Rotation paths and how fast each direction turns (degrees per step):
Each turn is a multiple of 5 degrees from 10 to 175, or 0.
Each row of a path follows its step; steps can be skipped.

step 0: [ 16   6 -18 -31  22   2 -24 -26 -11 -12 -17  18   3  15  -1  12  -7   5
   2   8  30   5   7  -8  -6   1  -4  -6]
step 1: [ 14 -22 -16   3  -8  12  -9   2   1   1 -33   3  -9   5 -26   5  -1  24
  -5  -3  -4   7  41  -6   4   3   8  16]
step 2: [  5  -4  31 -15  -6 -19   9   7  36 -19 -13 -20 -11 -12 -16  10  -8  -2
   2  -9   7  17  21  -7 -11  -9  -1  12]
step 3: [ 10   9   6  -2  13   7  -5   3  11  -4  13  25  -7   7 -20  17 -11 -32
   9 -16  39   7   4   8  -8 -18  -7   4]
step 4: [ 13 -14   4 -20   5  17   5  -8 -14  10   3  19 -28  14  -2   4   9   3
   0  -3  15 -38  26   0  10 -16  16   9]
step 5: [ 12   0   3 -25   5 -32 -21 -19  17   8  -2 -11 -12  21  -6   0  13  22
   2   3  -7   7  24 -12   5 -24   4 -10]
step 6: [ -1  15 -19   6  16 -10 -11   3   1 -14 -13 -16 -15  26 -16  15  -7   0
   0 -27   5  18  16   3  -9  -8 -29  20]
step 7: [ -1  -1  13 -16   9  10  10  -3 -12 -26   0  23 -20  -7   0  27 -15   7
  17  -6   2   6  19  -7 -13   8   6  36]
step 8: [  4 -15  15 -22  -1 -12  -8 -15   0   6  -4  18   9   7 -29   3 -29 -10
   5  14   0   6  23  11  -9 -21  28  -3]
step 9: [  4   3  14 -16   2   3 -16   5   2   8 -26 -11  -9  22 -27  -6  10  -8
 -24   6  23 -18  16   5 -23 -14 -18   2]
[  0 -11   9   5 -14  -6   1  -7  -1  -4   3   0 -10   2   6  -1   2   3
   9   4   2   0   5   9   3  11  -3   0] | 125
[  1   5 -11  -1  -8  -7  -3  -5   5   4  -3  -6  -3  -4 -11   6   9   8
 -12   3  -5  -5   4  -1   0   7  -6  -4] | 85
[ 12  -1   3  -1   0   2 -13   6  -5   2  -6  -2  -2   5   0 -16  -4  10
  -6  10  -1  -1   3   1   3  -2   5  -6] | 90
[-8 -9  2 -9 -5 14  0  3 -2  3  6  2 -2 -4 -7  4  0 10  2 -3 -9  2  2 -7
 12 -1  7 -1] | 115
[ -5  -4   0   2   5   5  -3   3   0 -15   7  -8  -4   7  -6   7   3   5
  -6   7  10   3 -12   6   1  -3  -1  -3] | 110
[  1  -4 -11  16  -2  -1  -6  -2   0   8   5   7   5   8 -11   1  -4  -5
   4  -1  -1  10   3   7   5  -3   2  -4] | 145
[  9   0   9   3   2   0   3   9   5  12  11   0   1  -2   1   4   7   2
   1  -3   7 -11   1   5   6  -9  -7  -7] | 55

step 0: [  7  -4 -14   5 -11  -2  30   3  23 -17  14  -3   7 -17  17 -20   5   1
 -26  -7  31  29 -13   7  21   1  14   0]
step 1: [-13  34 -12  15  14  -3  23  11  17  23  11  15   0   6   7 -15  20  19
   1 -23   8  -8  -9 -30  -3  -1  -6 -10]
step 2: [-34   5  11 -21   9  11  25 -25   9 -16   3  -3  25  -9  -8   7  -1   2
 -23 -16  25   7 -15  -9  -2 -23  -3   3]
step 3: [  2  13 -17   2   4  23   3   1  28 -25  14  10  -2 -10 -11 -26  27   4
  27   1  30   6  -6  -9  15  -2 -10   8]
step 4: [-16  -9  21  18  12 -23   7  12  17  -5   3   1   2  -7  -4 -20 -12  20
 -11 -11  36  12  -4 -34   1 -10  10 -17]
step 5: [-15  14 -23   8   3  -5  40  -5  -4 -21   6 -13  16   3   6  -3   8   2
   4 -22  15 -14   7 -11  39 -14  -5   5]
step 6: [-21  12  -1  -6 -13  20  19  -1  15   4   4  16  11 -18  14 -35  10  10
 -16  -6  13  32 -17 -12  11  13  18   5]
step 7: [-33  12  -5   4  15   6  10   2  14   9  -5   5 -11  14  -3 -16  23  -3
  10 -21  24 -16  -4 -31 -13 -33  -7  -1]
step 8: [ -5 -11  25 -20   1  11  16 -11  18 -27  21  -4  25  -8   7  -4   3   0
  -5   5  33   5  -4 -12  26 -27   4   7]
step 9: [ -8  12 -14  19  28  -2  14  21  13 -17   9  20  -9   0  -1 -30  11  16
  23   4   6  13  -5 -21  28   4   6   9]
[  7  -2  -1   1 -10   7   7  -2   0  -6  -1  13   0   7  -4   5  -7  -9
   3  -1   4  10  -3   2   7   5  -3  11] | 125
[  0   3   2  -4  -1 -10  -5  11 -11   4  -5   9  -5   7  -4   1   0  11
   2  -4   3   3 -12 -10  -7   1   1   3] | 130
[ -6  -9  11   2   0   0  -3   0   3  -6  -8  -1   2   0   3   2  -2   4
 -20   4   2  12  -6   6  -1   1   5  -1] | 175
[ -7   0   3  10   7   3   0   0   6   4  -1   6  -7   4  -2  -3 -18  -3
  -5  -5  -5  -2   8 -10  -7   0  -6  -1] | 130
[  6   2   7   2   5   3   3 -10  -8  -6   3  -8   4  -3   2   0  -2   9
  -2  -2 -10  -4  -5  -8   2   1  -4  16] | 115
